In the rows, zero is written as 128.
X: a few groups of rows, each row roughly a mix of its group's hidden directions:
X (144 x 10):
[[127 158 111 132 182 140 138 103 120 123]
 [129 136 143  76 119 122 163 106 113 131]
 [120 118 119 172 177 129 138 121 137 116]
 [150  99 106 154 118 114 146 135 164 104]
 [137 137  96 125 150 117  98 172 108 125]
 [105 150 108 127 165 102 110 140  96 116]
 [140 109 124 110 154 117 162 106  86 125]
 [ 89 151 123 126 140 155 120 165 104 139]
 [135 132 161 108 165 135 121 124 125 172]
 [ 89 123  88 153 120 128 120 128 128  94]
 [108 128 153 156 150 150  83 128 118 138]
 [139 125 167 114 169 116 102 107 110 129]
 [104 130 153  91 128 104 145 104  97 133]
 [132 105 112 123 106 102  98 162  97 121]
 [160 112 148 102 149 105  97 121 104 118]
 [127 123 111 174 119 140 128 133 160 164]
 [113 123 139 144 128 109 102 105  81 154]
 [134 145 136 135 134 129 180 103 157 149]
 [150 116 120 131 172 103 109 112 135  95]
 [110 123 131 139 123 159 170  89 142 121]
 [143 134 142 126 165 150  88 151 149 116]
 [152 130 113 116 114 120 174 134 168 138]
 [163 132 154 151 122 139  98 139 166 130]
 [125 128 107 152 171 116 140  91 149 139]
 [173 101 138 138 115 112  99 152 120 115]
 [141 120 158 146 182 112 111 122 124 125]
 [140 156 113  90 158 147 134 159 116 126]
 [146 169 106 116 144 104 140 140 158 109]
 [111 108 112 152  94 127  96 136 159 146]
 [149  95 135 109  83 131 113 150 128 109]
 [157  97 153 127  81 132 109 133 134 120]
 [154 122  95 113 122  90 101 152 116 132]
 [171 108 141  85 118 118 133 132 107 139]
 [162 114 123 120  97 102 156  97 118 117]
 [122 131 130  89 156  92 107 143 102 133]
 [112 162 161 109 163 118 115 119 117 149]
 [119 135 144 142 136 162 177 107 145 136]
 [125 122 153 101 127  86 139  88 117 136]
 [115 123 126 162 102 171 154 120 132 109]
 [104 174 119 115 148  92 136 121 118 139]
 [107 152 112 105 112 138 177 120 145 119]
 [106 157 126  91 142 140 153 108 135 158]
 [154 129 146  82 151 106 107 121 108 124]
 [134 126 133 142 158 106  85 135  95 147]
 [ 91 135 120 174 135 159 126 134 147 124]
 [161 162 140  95 164 116 128 132 124 133]
 [106 126  93 167 114 139 116 152 148 108]
 [109 147  96 168 157 120 125 127 148 146]
 [100 121 115  88 120 163 128 155 124 107]
 [114 166 109 157 168 115 124 109 127 120]
 [ 95 137  83 159 111 114 147 129 126 122]
 [165 109 101 124 129 134 170 115 140 106]
 [123 133 111 103  72 136 144 143 145 119]
 [148 121 163  89 116 116 103 137 113 154]
 [115 130 142 133 180 107  94 144 121 130]
 [ 95 140 105 150 171 127 115 147 124 108]
 [137 161 108 101 121 121 160 102  99 136]
 [ 96 138 129 171 133 157 143 110 113 108]
 [171 104 127  97 106 104 111 143 125 134]
 [165 124 138 124 120  89 141  88 138 140]
 [149 121 154 122 180 106 103 128 124 123]
 [ 96 157 127 120 162 113 145 111 107 155]
 [107 137 104 150 154 124  84 153 122 139]
 [ 94 140 108 143 123 145 174 119 140 108]
 [173  96 138 145 111 116 103 147 125 114]
 [158 136 116 148 159 155 115 151 161 121]
 [121 147  99 100 110  85 150 130 113 120]
 [158 135 127  81 121 106 153 101 125 133]
 [140 141 100 110 139 118 186 121 127 132]
 [142 104 133 100  81 102 146 113 120 130]
 [ 95 166 118 125 157 136 139 106 153 146]
 [134 133 158  75 136 133 142  99 120 115]
 [124 123 116 140 166 111  80 152 135 123]
 [133 150  82 150 155 109 151 117 139 120]
 [ 97 123  92 176 129 124 140 125 141 120]
 [ 81 147  97 131 132 128 162 123 119 115]
 [164 103 137 149 141 114  85 136 125 147]
 [117 108 117 177 106 150 117 152 127 112]
 [127 135 152 119 176 117 102 103 110 111]
 [115 152 143 127 151 151 166  94 146 120]
 [139 146 109 161 146 120 120 125 178 143]
 [147 132 170  89 142 114 101 117 114 130]
 [ 91 156 115  96 150 112 139 130  99 124]
 [133 146 148 131 181 158 128 116 144 116]
 [160 147 149  92 155 109 114 126 124 102]
 [ 96 133 134  96 111 139 160 116  92 117]
 [137 130 130 102 108 117 169  91 104 117]
 [128 115  96 159 110 118  98 164 112 124]
 [159 134 140  87 146  97 122 122 146 151]
 [102 144 135 100 170 123  98 148 126 141]
 [168 116 115 125  84 130 147 115 154 131]
 [119 111 115 150  82 141 159 142 131 104]
 [161 153 107 110 131  97 127 145 157 107]
 [163 123 147 107 102 128 162 106 151 140]
 [138 116 127  69 117 101 119 145 122 136]
 [100 142 146 137 184 127 106 132 123 127]
 [131 132 128 171 181 129 133 112 122 131]
 [109 132 141 142 182 126 106 109 106 120]
 [146 119 121 129  71 135 157 115 144 130]
 [161 100 147 109 134  95  92 134 125 131]
 [120 122 101 121  93 140 157 160 158 128]
 [158  85 148 137 125 116 124  89 129 136]
 [145 120 130 132 166  98  86 141 111 132]
 [155 109 137 154 106 137 140  91 124  95]
 [ 99 141  97 169 115 129 143 140 151 109]
 [135 117 116 148 107 156 110 174 152 136]
 [ 83 135 136 100 147 131  96 140 106 121]
 [153 117 149 146 166 117 115  92 111 142]
 [163 120  88 126 104  97 141 138 143 118]
 [ 68 111 145 116 114 149 129 134 129 118]
 [139 142 102 103 108 102  97 161 124 112]
 [133 153 102  94 106 147 158 107 141 114]
 [141 142 139  82 158 120 127 121 103 155]
 [126 153 114 113 147  94 118  84 130 147]
 [145 136 150 129  88 112 100 110  95 139]
 [100 167 114 113 153 106 158 115 119 136]
 [131 128 149 134 158 103  84 150 105 137]
 [107 125 115 105  83 132 131 166 143 121]
 [ 91 124 121 135 127 164 107 171 129 122]
 [161 124 140  77 112 116 152 129 133 116]
 [139 142 143 102 134 126 182 101 136 132]
 [146 128 150 120 169 124  96 110  98 141]
 [ 84 144 103 114 108 158 151 139 133 126]
 [105 115 119 126  83 136 153 123 144  93]
 [135 109 157 146 135 155 137  85 154 135]
 [112 100 111 179 119 153 132 125 131 146]
 [ 97 135 111 151 140 139 102 168 103 126]
 [132 105  95 177 118 138 107 142 141 125]
 [107 147 103  85 127 125 102 158 114 127]
 [142 145 141  78 167 133 135 134 141 124]
 [129 169 174 111 117 138 128 113 108 134]
 [ 79 129 141 131 126 171 135 147 140 123]
 [101 128 111 119  95 119 105 175 136 127]
 [105 136 149 145 178 134 101 125 150 132]
 [124 149  99 162 158 134 110 138 151 102]
 [146 122 136  92 117  99  87 152 118 130]
 [181 119 139 127 140 127 146 106 160 138]
 [134  99 128 149 126 160  88 156 140 118]
 [139 162 132 115 165 135 167 128 104 135]
 [ 84 119 116 170 132 135 100 132 118 143]
 [157 117 144 109 111 114 163  88 135 119]
 [122 154 153  97 162 152 158 123 119 127]
 [119 126 125 182 142 128  89 143 131 135]
 [159 147 139  99 154 119 163 104 138 122]]
which group is each row in? (one row of each group first):
[140 111 157 136 173 111 101 109 112 131]  <38>
[142 103 114 160 116 108  89 158 120 131]  <9>
[121 134  71 155 147 110 119 134 118 119]  <10>
[ 93 132 122 153 154 146 100 161 114 119]  <100>

[160 113 155 141 122 136 163  99 149 112]  <100>
[113 135 134  64 129 132 143 135 110 129]  <100>
[131 140 161  95 148 110 120 116 105 162]  <10>
[111 101 183 131 140 114 139 112 118 114]  <100>
[161 124 115 144 141 129  83 149 149 107]  <10>
[ 95 150 103 131 116 159 164 141 143 121]  <38>
[158 135 135 131 160  93 109 105 154 144]  <100>
[122 131 110 137 163 110 122 123  87  92]  <100>
[ 87 149 104 138 120 157 158 126 137 110]  <38>
[119 105 170 146 151 111 112 104 155 125]  <100>
[104 129  99 182 144 138 141 116 126 118]  <38>
[171 102 147 106 117 110 114 103 123 146]  <38>
[150 144 179 112 138 119 109 130 108 150]  <38>
[158 114 133 159 143 112  81 142 132 135]  <9>
